In the rows, zero is written as 128.
Named moves (each a turn or a mirror), then the moves between two rows, first move first; the first pair answered
move z454:
[113 120  84 115 105  84 107 151 103 101] |-> [ 79 144 119  80  96 108 139 145 139 126]
[131 162 137 120  99 135 152 117 155 152] |-> [167 135 103 155 109 108 119 124 112 127]
[162 118 121 142 117  93 134 131 111  70] |-> [123 146 156  98 107 122 173 124 150  99]
move z989:
[114 135 123 129 117 126 110 130 131 137] |-> [119 136 122 138 116 131 114 124 125 140]
[ 99 151  91 128  93  97 115 150 131 137] |-> [113 163  98 167  97 115 128 123 125 152]
[111 127 139  91 130 124 140 122 147 120] |-> [124 139 142 129 131 141 150  97 143 133]
[117 135 133 102 119 138 118 118 140 150] |-> [119 138 136 115 120 142 126 109 139 156]
move z75:
[179 144 171 130  94 112 167 117 122  78] |-> [169 136 164 105  95 105 158 133 123  70]
[167  83 127  90 138  90 112 163 116  67] |-> [156  79 168  74 176 144 129 143 145  97]
[136 104 149 125 160 166 160  91 136  99] |-> [156 121 124 163 131 141 152  82 111  89]
move z448:
[139 151 137 137  73 103 199 104 132  92] |-> [121 120 149 165 158 179 173  78 150 162]
[149 141 118 156 130 139 150 117 138 112] |-> [149 136 121 152 130 141 149 116 138 111]
[131 109 140 151 136 130 140 104 119 131] |-> [134 117 137 144 116 111 146 109 119 115]
move z759:
[157 147 131 141 101 114 129 131 106 110] |-> [141 155 146 109  95 121 138 137 124 111]
[110 139  64 188 129 126  91 124 112 172] |-> [ 58 166  83 115  95 118 122 146 150 169]
[121 131 125 131 149 121 160  91 118  79] |-> [123 136 114 138 144 112 148  94 111  76]
Then:
Each pair is two moves apart.
[158  39 140 115 164 138  90 159 120 105] |-> [161  44 155 125 175 158 104 144 126 118] -> z75 then z989
[155 121 114 142 106 114 159 135 102 104] |-> [132 101 144  96 138 140 169 143 131 116] -> z75 then z75
[152 137 130 107  90 103 172 123  89  82] |-> [140 109 165 119 168 178 166  98 112 136] -> z759 then z448
[ 73 122  90 159 144 111  80 143 118 168] |-> [ 78 121 107 170 153 129  90 127 127 183] -> z75 then z989
[162  97  94 123 125  81  78 155  95  94] |-> [115 117 184  61 150 156 146 131 171 140] -> z759 then z75
[134 140 137 100  97 115 145 129 132 116] |-> [132 121 141  89 124 119 134 140 131 113] -> z454 then z75
[185 118 110 162 128 142 121 101 126 124] |-> [182 117  92 149 114 117 112 122 118 111] -> z75 then z989
[109 139 145  95 156 164 163 129 149 139] |-> [155 126 155 127 158 162 169 110 128 113] -> z448 then z759
[151 102  99 176 122 123 110 123 108 120] |-> [131  81  98 149 144 128  91 143 117 127] -> z989 then z448
[ 86 172 185  88  83 150 193 116 157 111] |-> [144 120 159 205 166 193 139  74 113 147] -> z448 then z759
[180 135 127 161  74  67 158 121  94  67] |-> [109  60 131  72 184 110  84 173 119 113] -> z448 then z989
[127 140 155 103  84 114 156 133 146 101] |-> [162 119 166 149 132 152 155 103 135 113] -> z75 then z759
[144 144 141 129  90  94 151 120 124  95] |-> [152 112 175 115 137 132 155 114 134 100] -> z75 then z759
[142 131 123 115 126 117 124 159 107 124] |-> [146 121 134 108 141 132 124 161 111 128] -> z75 then z454
[143 101 113 155 155 146 100 119 107 134] |-> [ 88 144 111  98 108 134 119 138 138 149] -> z759 then z454
[159  98 151 160 172 175 129  96 127 161] |-> [ 94 157  91  95  75  92 115 155 129 150] -> z759 then z759
[128 141 135 147 141 181 139 111 137 149] |-> [157 141 106 151  98 123 132 128 107 101] -> z454 then z448
[128  84 149  82 152 151 109 156 111 119] |-> [110 101 160  80 150 163 124 146 128 134] -> z759 then z454
[133 120 135 184 177 157 132 100 154 169] |-> [111  80 126 107 194 130 100 154 155 135] -> z989 then z759
[ 71 105 151  96 155 134 143 121 145 131] |-> [ 87 124 168 119 137 140 173  99 146 124] -> z448 then z75
[ 94 165 125 135  93 123 139 117 136 156] |-> [144 122 111 181 126 119 112 106  97 132] -> z759 then z454
[136 147 161  94 154 178 136  90 127 126] |-> [175 145 128 110 115 118 122 103  93  75] -> z448 then z454
[112 104 150 121 182 176 134 120 146 148] |-> [161 149 109 171  92 107 149 109 105  97] -> z75 then z448
[130 144  98 143  90 105 128 136 104 120] |-> [101 141  94 142 115 130 111 138 115 159] -> z448 then z759
[168 103 149 174 152 158 143 115 109 128] |-> [162  96 108 139 125 108 112 157  94  97] -> z75 then z989
[155 105 146  82 157 140 132 113 115 123] |-> [133 129 151  73 145 145 143 108 133 143] -> z759 then z454
[111 179  89 121  69 103 139 121 143 155] |-> [122 143  83 163 138 149 105 104 134 191] -> z454 then z448
[149 131  96 153 106  88 122 126 101 114] |-> [134 162 131 148  93 116 169 101 133 132] -> z759 then z989
[120 131 142  84 147 129 137 141 144 114] |-> [136 119 127  97 144 109 121 147 123  99] -> z454 then z759
